Rows swapped in pairs by one turn or mirror: which row each one swaps with
Bos: [ -6  -2 -31  -4  -2  -4 -16  27   1 -13  12   9   0  14  -4   1 -10]
Des: [ -9   4 -53 -12  -7  12  -1 -14  -1 -10   9   2   1  16   0   7 -14]
sina: [  5  -8  -3   9  -6  17   7   4   4 -18 -21   4   5  18 -18 -10  -1]
bugum: [  1   6   3 -14  -4 -10  -5  25  -1 -13   8  -1  -3  -2  -8 -11  -9]
koti: [ -1 -13  -1  -8  -4  29  10  10 -12 -26   2   0  14  16  -6  -1 -18]
tur: [  0  -5  -8  -8 -20  21  13   9   4 -26  -3  -7  18  21 -11   1  -9]
gis: [ -5   9 -39 -14  -1  13   9  16  -3 -18   9  -3  -2 -14 -14   8 -20]
dakek: [  2  -1 -40  -5  -6  -9  -9 -25   2 -16  -5 -12  -4  -4   1   5 -12]
livu: [ -4   6  -6  -1   3   1  -6  32   6 -12   1  -1 -10  -5  -1   5 -14]
Lod: [ -6  -3 -22 -15  -6  -6 -15 -19 -12   3  11  -3   4  27  -6  -6  -6]
nesub: [ -3  -2 -11  -1  13   7 -10 -22  -6 -22 -12  17 -15   4 -21  -1 -23]
biko: [ -3   3  -2  -5  -6   5 -10   4  10 -20  -6  -4  -1 -10  -9 -30 -13]
tebus: [ -3   6 -23 -19  -6   8 -30  -7   6 -22 -17   3   1   9  -4  -9 -12]
Pud: [ -3  -6 -30 -14   2   2  -6 -18  -5 -18  18  10  -3  -4 -14  26 -14]
Tufeb: [-11 -10 -14 -15  15  17 -11  -4   2  -4  -3  -5 -10  25 -22  12   4]
kal: [ -3   1 -39  -3  -7 -10   4 -25   0 -11  20  -7   2  16  -7  10  -9]
Bekud: [ -9  13 -16   3   4  -8  -3 -18   4  10 -16  14  -7  -6  -8   6  -7]
Mezo: [ -2   0  -4 -11  -1  17  17 -26 -10 -11  -6   6  -4  12   1 -21 -14]
Dumes: [ -6  10  19  -4  -3   9  -4  11  -2  -6  -5   9   2  -6  -6  -5 -13]
Sefo: [ -6 -10 -11  -1  -5   4  12  27   4  -3  23  -2  -3   0 -14   3  -2]
vak: [-20   1 -16  -3   2   1   5 -24  -2   5 -13  11   2   8 -19  25  -8]
kode: [-23 -15 -13 -11   3  24   3  11  -4 -10  21   2   9  16 -16  -1 -12]
vabis: [  4   6  -5  -2 -21   0   2 -24   3   2  -2 -13  13   0   4  11  -3]
kuf: [ -4  11  -9  -8 -13  19  18   2  -3   9 -15 -12  11  -3 -10  -7  -3]
kabaz: [  2  -9 -14 -14  -9  16   4   7  -5 -33  27 -12   5  11  -6   1 -15]
fesi: [  3   0  -2  -3  -8   2  -5 -31  -5   7 -12   0   7  -5  -1   4  -1]
pogob: [-14   8 -21 -23   8  -6   2  -3  -7  -9  23  16 -17   6  -4  -7 -19]
dafe: [ -2  13  -9 -20 -29   7   7   9  -1 -16  12  -2  16  -5  -2  -8  -9]
tak: [  0  22 -19  -5 -12 -11   5  14  20  -1  -5   1  -5   3  -6  -8  -3]
lelu: [  2  -5  -9   3 -23  20   8  10   3 -22  -7   9  14  -7  -1 -12 -18]
Mipet: [ -6  -2 -32   4   0  31  22   4   5 -17  -2   3   3  18  -2  12 -19]
muf: [ -6   2 -20  -2   3   5   2  -9   3 -20  12   8  -5 -11 -11  36 -20]
buso: [ -3  -1  -1  -1   8  26  18  14  -7 -11   8  -3  -8 -11  -7  10 -12]
gigam: [ -9  11  -9  12   4   0   1 -26   0  -1 -17  17  -2  -2  -6   8 -19]
Fune: [ -4  14 -15   1   4   4   6 -18  10   5 -22   7 -15   0 -16  -1  -3]
nages: [-13  -8 -20 -14  18  -4  -3  -9   6 -15  17  17  -2  -3   8   8 -26]
kora: [  0  -9   2 -14   1  -3  15 -30  11  -7  -1   2   9  11  -2  -9  -5]
Bes: [ -2  -6 -45  -6  -5   8   7 -28  -2 -16   9  -3   3  14  -8  10 -11]

vak pairs with dakek
kora pairs with nages
Mipet pairs with tak
kabaz pairs with Dumes
vabis pairs with muf

